[[ 35 -36  26 -34   7  21 -15  28 -15 -35   3   7  27 -34   3]
 [  1 -28  -1  -9   0  -1 -10  20 -16 -27   5  -3  17 -10  -4]
 [-35 -86 -29   7   4 -28 -40  67 -80 -91  42 -39  54  -1 -40]
 [ 29  12  28  -9  17  23  -7   0 -12   4  16  -7   4  -7  -8]
 [ -4 -27  -2  -2   5  -3 -15  23 -29 -31  17 -13  20  -4 -14]
 [ 11 -77   3 -32  -1   0 -26  55 -37 -73   7   0  46 -36  -5]
 [ 13   6   4 -19 -14   5  16 -13  40  17 -35  30 -12 -16  29]
 [ 35 -35  30 -27  18  23 -24  34 -36 -41  23  -9  33 -27 -13]
 [-23 -30 -18  11   0 -17 -15  24 -33 -33  19 -19  18   7 -19]
 [-69 -65 -62  25 -21 -53 -15  38 -37 -59   9 -20  25  17 -19]
 [ 23 -10  20 -16  10  16  -9  12 -11 -13   8  -1  12 -15  -3]] Answer: 35

[[ 65 -22 -62 -26 -14 -20 -32  80 -32 -13  73  22  60]
 [-64  22  65  25   9  18  30 -81  37  14 -72 -22 -59]
 [ -4  32 -65  86 -32   3 -11  18 -35  82  21  39  68]
 [ -2 -47 -35 -99  74  22  62  21 -22 -20  48  29  -1]
 [-62  20  64  27  13  17  32 -77  36  13 -70 -23 -60]
 [-70   2 -34   9  52  42  82 -40 -18  73  -6  50   4]
 [-67  21  61  26  12  17  31 -77  37  12 -71 -20 -57]
 [ -4 -45 -32 -96  76  20  59  18 -26 -18  48  30   1]] Answer: 65

[[ -4 -15  37  93  19 -22 -16  16  20  35  -1 -37  52  28]
 [  7  10  35  19  48 -34  -4  -7  -1  32 -17 -13  -1 -11]
 [ -6 -18  33 100  11 -17 -17  19  22  33   3 -38  58  33]
 [ -1  -8  39  79  28 -26 -14  11  16  36  -5 -32  41  19]
 [ -7 -20  28  96   4 -12 -16  19  23  27   5 -36  58  35]
 [  6   7  37  29  45 -33  -6  -4   2  33 -15 -16   5  -7]
 [  4   3  38  43  41 -32  -7   0   6  35 -13 -20  15   0]
 [  2  -3  39  60  35 -30 -11   5  11  36  -9 -26  27   9]
 [  8  12  35  12  49 -34  -2  -8  -3  31 -18 -10  -6 -14]] Answer: -4

[[  4  -6   6 -13   5  -6   6   8 -12   3  26]
 [ 39 -44   7  45  -2   5 -14 -37  -1  17 -39]
 [-42  29 -47 -16 -45   0  23  18  -6  12 -45]
 [-59  41 -64 -26 -60  -1  33  28 -10  15 -56]
 [  3   2   8   3   9   1  -6  -2   7  -7   6]
 [-46  40 -49   7 -44  10   9   5  19   1 -80]] Answer: 4

[[ 19   0 -28   6  26  44 -40   3 -14  13  -7  26  -9 -30  17 -23]
 [ 14 -24   2  27  -4  38 -46 -26  -7   4  -2  18 -34  -8  -2 -28]
 [ 31  -3 -15   7  11  23 -26   3  -5  25 -26  24  -5 -12   8 -19]
 [  8 -59  -8  20  34 -11 -24 -23 -10  18  18  50 -51 -44 -19 -45]
 [  9 -45  63   3 -23  25 -72 -61 -11   8  28   7 -71 -41 -44 -65]
 [ 18 -18  -1  24   5  18 -33  -8 -21   6  -4  -4 -14 -25 -16 -27]
 [ 15 -47 -29  14  34 -12 -26   3   3   9 -12   6   0 -60 -12 -32]
 [ 16  -4   7  23   7  36 -43 -17 -14  11 -12  36 -26 -28   5 -47]
 [ 26 -26  21   4  19  44 -26  59  -5  13 -28  -3 -32 -46  -4 -35]
 [  2 -14  -6  13  15   0 -25  -5   1  11  -8   6 -18 -26   3 -21]
 [  8 -25  -8  25  16  19 -32   3  -7   3  -3  19  -2 -28  10  -7]] Answer: 19

[[ -5   7  10   5   1  -2  -3  -1  10   4   3  14  11  12   5]
 [ 28 -47   4  -7  21  18 -23  16  16  30  22   5  43  -8 -19]
 [ 17 -29  12  -8 -17  14 -17  13  15  12  12  19  20   6 -22]
 [ 21 -27 -37 -24 -17   9  12   7 -39 -21 -13 -51 -50 -44 -25]
 [ 12 -22   6  -3   6   9 -13   8  12  15  12   9  23   1 -10]
 [ 26 -30 -57 -39 -47  11  26   8 -67 -45 -29 -79 -98 -67 -40]] Answer: -5
---
[-84 -33   5  -6 -43  22] ⇒ -43

[[-73 -49 -46 -26  96]
 [-39 -59 -39 -58  54]
 [-36 -69   3 -60 -11]] ⇒ -60

[-78 -44  -4  15 -38 -71 -48] ⇒ -71

[21 11  8 37 78  9] ⇒ 78

[-29  67   2 -25 -45 -76 -35] ⇒ -76

[-67  28  60 -38  95  38] ⇒ 95

[[-35 -33  24 -37 -81  25  30]
 [-22  -7  24 -27 -81  35  62]
 [-17  25   6 -27 -81  42  84]] ⇒ 42

[[ 26 -14 -48  13 -54 -26 -34]
 [  7  51 -13 -17 -39 -22 -49]
 [-50  37  85 -24  86  47  48]] ⇒ 47

[[ 87  53 -96 -27 -17]
 [ 59 -52  20 -53  45]] ⇒ -53
---
[-71 -19  -5   3] -5

[[-66 -86  13   2  -1]
 [ 98 -39 -91   6  13]] 13

[[-43 -35  20 -24 -12]
 [ 44 -61 -20 -79 -69]
 [-25 -49  14 -47 -28]] 20

[ -2 -80   1 -16  25   4] 1

[42 -3 44 86] 44

[ -4  98 -53 -63  46] -53

[70 75 16 29 -6] 16
---
Input: [[44, 50, 54, 79, 97, 15], [54, 91, 95, 78, 20, 82], [60, 69, 59, 89, 81, 0]]
Output: 20
Input: [[204, 79, 52, 76, 234, 184, 232], [199, 117, 80, 119, 192, 139, 197]]
Output: 139
Input: [[4, 185, 70, 187, 84, 157, 219], [111, 93, 100, 91, 100, 95, 88], [38, 160, 75, 158, 89, 140, 180]]
Output: 95
Input: [[9462, 4825, 1820, 6706], [3623, 1180, 5401, 3145]]
Output: 5401
Input: [[17, -12, -20, 9, 6], [30, -8, -41, 19, 6]]
Output: 19
Input: [[-1, 30, 11, 24], [-7, -27, -12, -13]]
Output: -12
Input: [[76, 67, 55, 30, 69, 75], [42, 24, 44, 27, 38, 73]]
Output: 38
Input: [[8, 481, -95, 33, 909, 511, 17], [114, -480, 383, 175, -983, -410, -17]]
Output: -410
Input: [[17, 28, 30, 40, 56, 44], [38, 41, 51, 87, 45, 40], [43, 72, 51, 36, 49, 29]]
Output: 45
Input: [[7447, 5281, 2036, 4862, 5465, 3057], [1169, 6248, 6279, 5367, 5465, 3057], [1856, 7878, 3954, 5367, 5465, 3493]]
Output: 5465
---
[  0 -35  48 -30]: -30

[[3 2 5 5 2 2 3]
 [1 1 7 7 1 1 4]
 [3 6 2 3 6 6 6]]: 6

[[-10   1  33  39 -16   7]
 [-46  19  11  29  23  37]]: 37

[ 43 514 669 805]: 805

[657  79 313 896 238 558]: 558

[-27  33  -4 -14 -40]: -40

[1032 6933 2999 8411 3523]: 3523
---
array([-83, -17,  -6,  67, -80]) gives 67

array([-41,  46, -99,  -7]) gives -7

array([[ 30,  -7, -35, -98,  -6,  55],
       [-14, -33,  84,  12,  33, -56],
       [ 57,  12, -32, -18, -23,  21]]) gives -98

array([[-11, -72,  79,   8,  14,   8,  73],
       [-16,  48,  93,   9, -16,   7,  77],
       [-21, -40,  61,   7,  21,   3,  79]]) gives 8

array([-33, -30, -73,  71,   3, -78, -43]) gives 71

array([[ 16, -40, -21,  92, -17,  44],
       [ 52, -49,  10, -28,  35,  37],
       [ 66,  78, -26, -97, -71,  61]]) gives 92

array([ -5,  13, -46, -38,  91]) gives -38
---
[ 30   7 -72  95  39 -56 -42] ans = -42, 30

[[ 29 -99  41 -13 -40  32 -65]
 [-26 -74 -68 -44 -13 -65 -12]] ans = -65, -26

[[-42  62  17  16 -33]
 [-34  30  -2  36 -27]
 [-25 -20  94 -49  25]] ans = -33, -25

[ 39  50  89 -82 -37 -61] ans = -61, 39

[[-23  28  82  19  -9 -19 -17]
 [ -3 -13   3  68 -35  -9  12]] ans = -17, -3

[[ 48  50  68 -24  -5 -38]
 [-80  83   9  -2  52  69]
 [-53 -45 -46 -54  20 -57]] ans = -38, -53

[-71  56 -58  37  24  20] ans = 20, -71

[-76 -79  35  -4  48  -5] ans = -5, -76
---
[[-61  -7  73 -25  75 -23 -40]
 [-44 -35  87 -51  93 -22 -55]
 [ 25  -5  32  26  41 -46  47]] -> -44

[[100  30   1  20]
 [ 74  67   4   5]
 [  1  43  95  11]] -> 74

[[ 92 -14   5 -99]
 [  5  38  41  25]
 [-86  37   4  45]] -> 5

[[-26  37  16  31]
 [ 42 -48 -48 -90]
 [-60  -3  12  59]] -> 42

[[ 34 -71  25  61  46]
 [ 10   4  -1  -8  14]
 [-13  93  11  33 -13]] -> 10

[[ 57  59  39  53  23  14]
 [ 58  73  31  56  30   2]
 [ 11  30  -6  12  11 -19]] -> 58

[[-38  16  55 -77  -1 -15 -63]
 [-42  18  49 -79  -4 -13 -62]
 [-40  16  54 -79  -3 -14 -62]] -> -42

[[ 28  37 -44   8 -27  36]
 [-87   2  10  33  70 -16]
 [ 79 -49 -41  -2 -59  38]] -> -87

[[-55 -41  78   2 -55  67 -38]
 [-50 -36  68 -17 -51  51 -23]
 [ 33  26 -52  17  36 -30  18]] -> -50
